Families of rows that turns and mirrors carry onto each other, the same ones carrying the whole set onto itself: the rest of each named row's family, in list order
4 families of 8 rows
Z_90: [ 1.25  0.22  0.84 -1.13 -2.32 -2.64  2.75  0.64  0.96 -3.96 -0.28 -3.48
  2.57 -0.45  0.33  0.29 -0.75  0.98 -1.49  1.14 -0.43  0.41 -1.55  0.96
 -2.28  2.84 -0.58  0.23  0.06 -0.43  1.33  1.41 -0.74 -0.29  1.11 -1.28
  0.05 -1.49]
Z_515: [-0.04 -3.73  1.27 -0.84 -1.75 -0.37  2.72  4.99 -0.82 -0.78  1.79 -0.48
 -0.62  0.77  1.64  0.60  1.18  1.88 -2.91  1.04 -2.11  1.66  1.06 -0.84
 -0.14  0.61 -1.49  2.70  2.88 -2.91  1.84  1.10 -0.35 -0.78 -0.16 -1.88
  0.30 -0.71]
Z_50: [ 2.29  1.41  0.56  0.51 -1.86  2.57 -0.93 -1.33  1.65  0.84 -1.01 -0.64
 -1.31  0.04 -0.40 -0.93 -0.42  1.10  0.19 -1.87 -1.18  0.44 -0.14  1.35
  1.87 -2.36  3.14  1.40 -0.34  1.62 -1.26  0.08  2.60 -0.18 -3.52  0.05
 -0.27  0.62]
Z_319: [ 0.85 -2.64  1.46 -0.17 -2.41 -2.73  2.97  1.97  1.26 -1.37  0.52 -2.88
 -1.06  0.33  0.83  0.32 -0.07  0.60 -1.93 -0.35 -0.74 -0.27 -1.44  1.12
 -2.99  1.50  0.84  0.11  3.86  0.72  0.76 -0.80  0.85 -2.28 -1.16 -1.01
 -1.47 -0.62]
Z_983: [ 1.57  3.19 -0.60  0.21 -0.75  0.29 -1.90 -2.58  0.44  0.22 -1.66 -1.62
  0.47 -1.14  0.82 -0.98 -3.26 -0.68  1.68 -1.82  0.15  1.41 -0.40  0.38
  1.31  1.54  1.76  1.60 -1.28 -0.27 -0.20  0.82  2.00  1.12 -0.09  1.51
  0.70  0.66]
Z_620: [-0.30 -4.60  1.34 -0.24 -2.81 -2.19  2.44  4.81 -0.19  0.50  1.23  0.13
 -1.68 -0.18  1.45 -0.15  0.60  0.84 -2.44  0.99 -1.59 -0.02 -1.30 -0.58
 -1.25  0.73 -0.66  2.76  3.21 -1.03  2.02 -0.65  0.13 -0.99 -0.48 -1.14
 -0.71 -1.18]
Z_283: [ 0.29 -0.51  1.38 -0.04 -1.51  0.30  0.75  3.49 -0.42 -0.24  2.56 -2.09
 -0.29 -0.08 -0.70  0.36  0.51 -0.96 -1.19  2.28 -0.82  0.35  1.66 -0.61
 -0.49  1.05 -3.14  1.35  2.96 -1.78  2.55  0.41 -2.14  0.01  2.21  1.95
 -1.96 -3.45]
Z_907: [ 1.05 -5.90 -0.12 -1.18 -2.34 -0.08  2.02  3.51  0.20 -0.32  2.28 -0.03
 -0.73 -0.50  3.71  1.51  0.38  1.76 -2.59  0.54 -1.19  0.64  1.71 -0.97
 -0.20  0.28 -1.40  2.35  2.41 -1.71  0.97 -1.78 -0.91  0.10 -0.28 -1.00
  0.74 -1.56]
Z_862: [-0.04 -1.38 -0.72  0.99  0.37  2.11 -1.96  1.55 -2.50  1.49  1.50  2.04
 -2.75 -1.04  1.35  0.42  1.12  2.91  0.02 -1.56 -1.78  2.50  0.74 -0.71
  1.70 -1.83  1.03  1.63 -0.74 -1.26  0.35  0.15  2.50  1.94 -1.93 -1.26
 -0.02  0.32]
Z_448: [ 1.38  3.89 -0.71 -0.06 -2.64  2.44 -1.23 -0.29  0.60 -0.35 -1.24 -2.70
 -3.01  0.14  1.25  0.43 -0.86  1.19 -0.26 -1.93 -0.88  1.20  0.89 -0.32
  1.06 -1.72  1.32  0.15  1.19  1.07 -1.11 -0.08  2.46 -1.14 -3.49  0.76
 -0.63  0.40]
Z_247: [ 0.92  0.83  0.57  0.58  1.32  2.01 -3.06  0.84 -1.24  0.84 -0.14 -1.33
 -0.41 -0.81 -0.33 -0.63 -1.90 -1.54  2.88 -0.42  0.91  1.20  1.56 -0.28
  3.40 -0.19 -0.32  1.29 -0.84 -2.64  0.70  0.54  2.00  1.99  1.56  1.03
  1.11 -1.29]
Z_860: [ 1.33  3.57 -1.72 -0.39 -0.68 -0.33 -0.75 -0.34 -0.50 -0.03 -1.09 -1.99
  0.60 -1.34  1.73 -0.29 -1.96  1.23  2.27  1.01  0.37  1.86 -0.03 -1.15
  1.66  1.71  3.03  1.15 -3.02 -1.34  0.92 -0.57  1.85  1.56 -1.33  2.05
  0.03 -0.24]
Z_948: [ 1.68  1.31  0.98  0.18  0.63  3.61 -3.24  2.40 -1.61  0.36  0.72 -1.67
 -1.96 -0.22 -0.60  0.86 -0.01 -0.96  2.19  1.45  0.27  0.79  2.06 -0.74
  3.14 -0.48  0.35 -0.38 -0.94 -1.96  0.45  0.91  1.46  1.55  0.03  1.74
 -1.38 -2.41]
Z_234: [ 2.20 -1.69 -0.42 -1.47 -2.06 -2.60  2.05 -0.52  2.17 -2.96  0.15 -2.71
  1.95 -1.60  2.15  0.90 -1.73  0.79 -0.97  1.63  0.32  0.44 -1.01  0.29
 -2.29  2.42 -0.66  1.12  0.01 -0.21  0.88 -1.55 -1.58  0.75  1.26  0.86
  0.71 -1.81]
Z_653: [ 1.22  2.40  0.05  0.13 -0.76  0.70 -1.13 -1.10  0.83  0.95 -0.93 -0.73
  0.78 -0.88 -0.92 -1.71 -2.48 -0.04  2.07  0.42  0.10  0.53 -0.27 -0.56
  1.85 -0.94  2.78  2.01 -2.83  1.09  0.42 -0.26  2.45  1.27 -1.03  1.44
  1.00  0.70]
Z_759: [ 0.88 -1.58  1.12  0.12 -2.25 -4.58  2.52  1.61  0.97 -2.04 -0.49 -2.94
  1.57 -0.62  0.08  0.44 -0.42  0.44 -0.12  1.38  0.22 -0.93 -2.44  0.99
 -2.33  2.20 -0.20  1.19  0.86  0.00  2.20 -0.36  0.12  0.51  1.12 -0.11
 -0.29 -2.79]
Z_637: [ 1.00  1.51 -0.71  0.88 -1.06  2.79 -2.21 -1.33 -0.52 -0.11  0.03 -0.33
 -2.43 -0.13  0.36  0.42  0.02  2.30 -0.63 -2.42 -1.02  2.40 -0.72  0.30
 -0.65 -1.30  1.61 -0.91  0.53  2.14 -0.94  0.52  2.98 -0.23 -2.77 -0.67
 -1.11  1.13]
Z_614: [ 1.08 -2.13  1.12 -0.74 -2.63 -0.67  2.79  1.84  1.16 -2.60  0.66 -3.47
 -0.62  0.55  1.46  0.73  0.38  1.94 -3.90 -0.64 -1.62  1.39 -1.11 -0.15
 -2.34  1.53  0.60  0.32  3.02 -0.45  0.37  1.46  0.80 -2.43 -1.14 -2.17
 -0.83  0.09]
Z_201: [ 0.51 -0.26  0.28  0.47 -2.95 -0.80  2.27  0.83  1.49 -2.20  1.18 -5.52
 -1.27 -0.38  1.12  0.39  0.28  1.79 -3.30 -1.75 -0.40  0.07 -0.11  0.34
 -2.36 -0.11 -0.48 -0.94  3.24  0.02  0.23 -0.28  0.21 -2.42 -0.60 -0.71
 -2.05 -2.13]
Z_190: [ 1.39 -2.17  0.83  1.00 -0.55  2.49 -1.31  1.60 -0.40  2.26  0.64  0.29
 -1.71 -0.52  0.19  0.17  0.04  1.16  0.63 -1.54 -1.41  0.00  1.22 -0.51
  3.50 -2.43  3.31  2.91 -1.72 -0.47 -0.54  0.39  3.08  1.58 -2.49 -0.95
  0.17 -0.46]
Z_638: [ 0.11  1.49  0.07  0.68  1.94  1.87 -3.52  0.94 -2.23  0.39  0.83  0.19
 -1.16 -0.39 -1.70  0.40  0.02  0.13  2.41  0.57 -0.06  2.24  1.39 -0.17
  1.22 -1.56 -1.38  0.37 -0.66 -0.65  0.97  0.11  1.74  2.96  0.78  0.62
  0.22 -1.03]
Z_864: [ 0.37 -0.60  1.80 -1.08 -1.30 -1.18  1.63  3.68 -0.58 -2.34  0.90 -1.65
  1.54  0.60 -0.77  0.31  0.19 -0.06 -0.54  2.84 -0.52  0.65  0.83  0.15
 -0.33  1.03 -3.51  1.69  1.49 -2.23  2.79  1.08 -1.49  0.79  2.40 -0.51
  1.02 -2.75]
Z_719: [ 1.01 -1.89  0.13  0.98 -0.62  3.24 -1.89  1.56 -2.01  2.30  0.43  0.61
 -2.00 -0.27  2.02 -0.24 -0.04  0.94  0.61 -2.88 -1.00  1.08  1.60 -0.02
  4.28 -1.20  1.15  2.15 -0.02 -2.67 -0.48  0.78  2.81  1.20 -1.02 -1.23
  0.06 -0.90]
Z_652: [-0.75 -3.75  0.23 -0.21 -1.78 -1.58  3.12  3.70 -0.70  0.22  3.02 -1.56
 -2.30 -2.22  2.87  0.30  0.41  2.33 -2.99 -0.49 -2.27  0.34  1.19 -0.90
 -0.14  0.77  0.09  2.64  1.69 -2.80  0.99  0.24 -1.43 -0.51 -0.36 -0.62
 -1.60 -0.73]
Z_707: [ 1.20  0.01  1.23  0.57  1.37  2.31 -2.02  1.54 -0.83  2.02  0.78 -0.72
 -0.32  0.11 -1.97 -0.92 -0.93 -1.04  2.83  0.89  0.24  0.56  2.37 -0.06
  3.26 -1.91  1.62  1.38 -1.41 -0.71  0.29 -0.73  2.54  1.71 -0.61  0.97
  0.25 -0.42]
Z_34: [ 0.82 -2.42  2.17 -0.01 -1.38 -1.99  1.59  3.88  0.18 -0.66  0.73 -0.85
  0.12  0.53 -0.49 -0.44  1.12 -0.73 -0.12  2.91 -0.28 -0.31 -0.65  1.53
 -0.83  0.61 -2.61  1.80  3.03 -1.76  3.03 -0.87 -1.09  0.50  1.45  0.14
 -0.62 -3.56]
Z_687: [ 1.72  0.79 -0.54  0.87 -2.79  2.93 -1.84 -1.52  0.13  1.03 -1.10 -0.65
 -1.79 -0.01  1.83 -0.12 -1.25  0.93 -0.66 -4.15 -1.46  1.19 -0.10  0.54
  1.79 -0.24  2.04  1.45  0.98  0.54 -1.70  1.29  2.93 -0.56 -2.49 -0.39
 -0.48  0.50]
Z_782: [ 0.88  0.72 -0.90 -0.26 -3.10 -3.07  3.07  0.41  0.31 -1.42  0.72 -2.95
  2.91 -1.29  1.47 -0.49 -0.42  2.08 -0.81  0.98  0.10  0.25 -0.98  0.33
 -1.50  2.88 -0.32  1.18 -0.46 -1.56  2.33 -0.72 -1.40  1.08  1.31  0.67
 -1.21 -3.09]
Z_220: [ 0.69  2.97 -1.55  0.16  0.11 -0.20 -1.95 -2.03 -1.20 -0.53 -0.51 -0.11
  0.59 -1.65  0.15 -0.28 -1.70  1.59  1.78 -0.37 -0.20  2.17 -1.01  0.20
 -0.45  0.61  1.34  0.24 -2.81  1.39  0.28  0.08  1.83  2.43 -0.40  0.53
  0.14  0.84]
Z_495: [ 0.94 -0.34 -0.65 -0.24 -2.09  1.81 -0.64  2.24 -1.89  1.00  0.43  1.13
 -3.39 -2.10  2.96  0.52  0.06  2.45  0.30 -1.24 -2.27  0.30  1.59 -0.44
  3.85 -1.18  2.03  2.39 -1.71 -1.85 -0.85  0.93  1.02  1.45 -2.79 -0.79
 -0.51 -0.49]
Z_660: [ 1.42 -2.83  0.84 -1.34 -0.93  0.09  0.47  2.87  0.94 -1.79  1.53 -1.56
  0.45 -0.46  0.66  0.92 -0.41 -0.79 -0.31  2.69  0.60  0.26  1.70 -0.04
 -0.79  0.22 -4.00  0.87  1.97 -1.54  1.92 -1.83 -1.73  0.89  2.60  0.73
  0.86 -3.35]
Z_337: [ 2.35 -3.01  0.06 -0.74 -3.03  0.12  1.63  0.24  2.60 -2.22  0.95 -3.07
 -0.63  0.04  2.69  1.92 -0.17  1.46 -3.22 -0.82 -0.74  0.65  0.07  0.04
 -2.62  0.73 -0.50  0.21  3.75  1.10 -0.33 -1.21 -0.12 -1.78 -1.11 -0.19
 -0.45 -0.81]

The rest of the family of Z_719: Z_90, Z_515, Z_983, Z_247, Z_614, Z_864, Z_687
The rest of the family of Z_707: Z_50, Z_319, Z_620, Z_653, Z_759, Z_190, Z_34

Families of rows that turns and mirrors carry onto each other, the same ones carrying the whole set onto itself: the rest of each named row's family, in list order
5 families of 8 rows
Z_742: [-1.43  2.51  0.69  0.72 -0.27  0.09 -1.58  2.14]
Z_992: [-0.66  0.48  1.38 -0.40  1.47  2.43 -1.32  1.99]
Z_155: [-2.05 -0.01  1.55  0.66  2.43  0.51  1.68 -0.80]
Z_450: [-0.72 -1.74 -0.40  0.18 -1.23 -2.70  2.28  0.78]
Z_913: [-1.54  0.26  2.03  1.27  1.57 -0.97  2.16 -0.33]
Z_751: [ 2.82 -1.33 -1.74  1.15 -1.60  1.00 -0.89  0.04]
Z_995: [-2.47  2.48 -0.09  0.23 -0.57  0.56 -0.94 -0.76]
Z_269: [-2.22  2.14  0.15  0.05  0.21  1.35 -1.79  0.87]
Z_976: [-1.57 -0.44  1.66  0.78  3.02  0.84  0.95  0.97]
Z_926: [-0.41 -2.30 -0.67 -0.28  0.38 -1.00  0.58  3.47]
Z_370: [ 1.24 -2.43 -1.45 -0.36  0.53  1.78 -1.69  1.44]
Z_477: [ 0.52  2.49  1.82  0.90 -0.47  1.69 -0.31  0.52]
Z_150: [ 2.58 -1.30 -1.68  0.93 -1.70  0.70 -0.38 -0.70]
Z_945: [ 0.03 -3.41 -1.46  0.81  1.24 -0.12  1.34 -1.33]
Z_704: [-0.04 -2.17 -2.05 -0.61 -0.49  1.72 -0.32 -2.29]
Z_222: [-1.37 -1.13  0.63 -0.30  0.90 -0.72  0.74  3.74]
Z_205: [-1.99  0.83  0.75 -0.83  0.59  2.19 -0.14 -1.88]
Z_435: [ 0.29  2.61  1.97  0.85 -0.63  1.50  0.15 -0.17]
Z_764: [-1.49 -0.38  0.82  0.18 -0.74 -2.36  2.40  1.21]
Z_187: [ 0.07  2.58  1.69  0.68 -0.36  2.18 -0.09 -0.45]
Z_121: [ 0.84 -0.96 -2.73  0.84 -1.46 -0.75 -2.12  1.48]
Z_85: [ 0.34 -3.71 -1.44  0.84  1.80  0.07  0.59  0.49]
Z_411: [ 0.15  2.34  1.84  0.62  0.00  2.36 -0.54  0.08]
Z_872: [-1.00 -0.05  2.26  1.32  2.20 -0.59  1.28  1.46]
Z_493: [-0.18 -0.83 -3.26  0.35 -1.68 -0.11 -1.33 -1.24]
Z_128: [-1.90 -2.78 -1.56 -1.27  1.09  1.31  0.54  0.96]
Z_999: [ 1.18 -1.22 -0.85  0.56 -2.35 -1.63  0.84 -1.94]
Z_396: [ 0.59 -2.82 -0.98  1.41  0.70 -1.57  1.87 -0.81]
Z_462: [ 2.55 -1.41 -1.87  0.71 -1.23  1.46 -0.91 -0.35]
Z_305: [-0.62  1.66  1.96  0.35 -1.41 -1.01  1.15 -1.39]
Z_962: [ 0.05 -1.23 -3.30  0.26 -0.83  0.73 -2.29  0.39]
Z_328: [-1.59  2.83  0.68  0.77 -1.22 -0.80 -0.63  0.31]
Z_880: [ 2.42 -1.56 -0.32  0.88 -1.28 -1.51 -0.50  2.10]
Z_581: [ 2.36 -1.39 -1.90  0.78 -1.51  1.31 -0.57 -1.11]
Z_975: [-3.08 -0.64 -0.07 -0.89 -0.07 -0.17  2.30 -1.26]
Z_174: [-2.23 -2.04 -1.46 -0.84 -0.48 -0.54  2.14 -1.48]
Z_104: [ 0.47  1.25  2.47  0.82 -0.33 -0.95 -0.08  2.55]
Z_394: [ 0.68 -0.62 -2.70  0.95 -2.39 -1.52 -1.12 -0.13]
Z_591: [-2.82 -1.42 -0.33 -1.46  1.61  1.58  0.68  1.28]
Z_526: [ 1.03 -3.22 -0.86  1.56  1.20 -1.41  1.13  0.92]

The rest of the family of Z_396: Z_155, Z_913, Z_976, Z_945, Z_85, Z_872, Z_526
The rest of the family of Z_187: Z_751, Z_477, Z_150, Z_435, Z_411, Z_462, Z_581
The rest of the family of Z_205: Z_992, Z_370, Z_704, Z_999, Z_305, Z_880, Z_104

